128 stands for zero in the data rows.
Some points, each followed by its number:
135,145,125,93,131,99,134,133,120,132,104,119 0
127,98,107,117,120,95,144,96,94,118,136,86 1
146,148,140,152,127,159,168,158,189,175,141,189 2
108,97,121,116,104,121,96,98,88,76,125,97 3
96,71,122,121,136,73,93,88,133,50,135,74 4
69,87,174,173,112,215,97,123,109,83,115,156 5
191,184,135,120,154,137,187,185,158,197,124,143 6
114,122,174,173,164,218,144,141,180,144,137,186 7
255,168,113,129,138,114,198,147,137,195,165,116 8
99,145,145,156,131,156,115,139,129,131,135,158 9
146,205,109,149,166,157,145,158,142,180,135,145 10
120,115,166,142,155,141,120,129,147,101,133,144 11
174,193,99,96,137,96,166,150,145,189,132,129 12
180,243,128,110,159,125,189,176,189,245,131,165 13
144,149,86,70,126,76,155,143,135,147,93,96 14
121,139,139,146,116,134,139,134,138,108,121,128 15
109,113,117,91,125,118,136,131,137,139,114,130 16
164,152,86,80,114,82,147,131,120,164,110,98 17
128,103,130,94,116,105,103,118,140,103,122,98 18
142,174,127,152,141,200,162,159,164,183,130,181 19
232,233,94,113,135,87,208,192,167,228,126,153 20
117,144,129,135,135,149,124,139,119,121,124,162 21
85,119,194,212,146,255,101,144,136,124,150,204 22
246,155,95,132,141,75,177,141,112,158,163,94 23
70,68,129,122,113,126,74,106,110,79,126,108 24
142,157,162,141,163,181,164,146,160,158,136,181 25
104,103,183,175,154,198,108,120,167,80,135,171 26
99,85,154,132,129,131,93,100,116,66,122,106 27
100,136,152,141,125,187,119,128,121,120,128,141 28
139,153,75,86,97,63,130,132,116,153,104,87 29
128,171,122,124,146,137,143,155,145,175,134,139 30
91,70,150,139,149,147,103,75,129,74,122,136 31
168,159,100,84,120,59,146,144,113,159,122,106 32
70,61,174,148,140,171,85,96,106,73,126,142 33
87,89,146,124,106,139,73,109,114,74,122,110 34
255,174,129,150,141,106,214,167,135,187,151,106 35
80,120,146,122,96,131,99,141,100,110,127,122 36
71,76,146,121,113,141,72,106,104,92,133,109 37
167,190,112,75,132,81,175,163,151,176,117,123 38
68,88,122,119,95,133,83,107,94,73,114,93 39
147,101,83,100,95,70,129,98,100,123,156,80 40
106,143,178,189,152,243,125,149,170,129,143,200 41
163,207,115,109,151,105,145,147,142,182,103,143 42
115,120,112,102,112,125,131,124,117,113,112,114 43
84,70,208,206,145,232,96,138,145,89,149,195 44
134,130,157,133,176,151,124,117,167,122,138,143 45
Which three points above are nearest to each new point by angle? Their numbers follow each, nearest first.
185,154,109,125,106,134,185,122,144,184,140,139 8 20 35
168,161,126,119,141,115,155,143,138,163,120,129 20 12 6
144,138,132,166,120,167,150,120,116,149,144,143 19 41 25
128,170,144,172,124,208,151,160,129,172,131,185 19 25 41
164,90,84,100,115,77,122,96,98,128,118,80 40 1 29
96,114,145,183,137,187,123,124,127,118,144,178 22 44 41
140,180,127,145,144,132,136,131,152,144,114,137 10 42 13
71,69,155,157,108,167,73,99,90,75,124,139 33 37 34
117,168,115,105,112,85,118,115,118,162,91,95 29 0 17
109,109,143,151,123,157,113,131,108,113,126,143 5 44 33
117,133,128,117,128,116,115,122,134,135,106,118 0 29 16
174,215,108,110,176,133,180,187,173,214,137,168 13 30 6
131,187,143,150,150,227,169,190,180,190,134,220 19 25 2
147,98,85,103,92,59,131,92,84,104,133,82 40 1 29
110,135,82,87,112,72,109,132,97,115,111,101 29 43 40
112,105,123,100,120,127,124,132,108,127,130,117 43 39 16
177,122,108,115,126,108,166,103,134,140,133,113 23 8 35
127,167,113,88,131,96,154,151,154,164,92,127 38 14 42
74,99,137,137,127,131,98,113,118,77,132,155 33 24 31
208,119,115,155,129,95,160,121,123,143,129,97 23 35 8
80,80,166,169,120,171,93,99,117,70,146,142 33 5 31
112,141,126,105,144,102,116,132,128,135,134,114 0 14 29
105,67,152,142,115,120,98,111,105,72,124,118 27 34 24
77,88,211,203,159,255,100,125,139,81,162,185 44 26 22
113,94,142,143,135,107,101,108,118,74,128,130 27 4 31
125,112,159,150,147,187,134,143,155,129,122,154 7 41 22
136,157,134,157,135,170,126,138,131,160,136,156 19 25 10
103,84,124,116,132,92,94,96,120,89,123,105 4 24 3
125,115,159,135,148,113,113,114,141,92,125,114 27 4 11
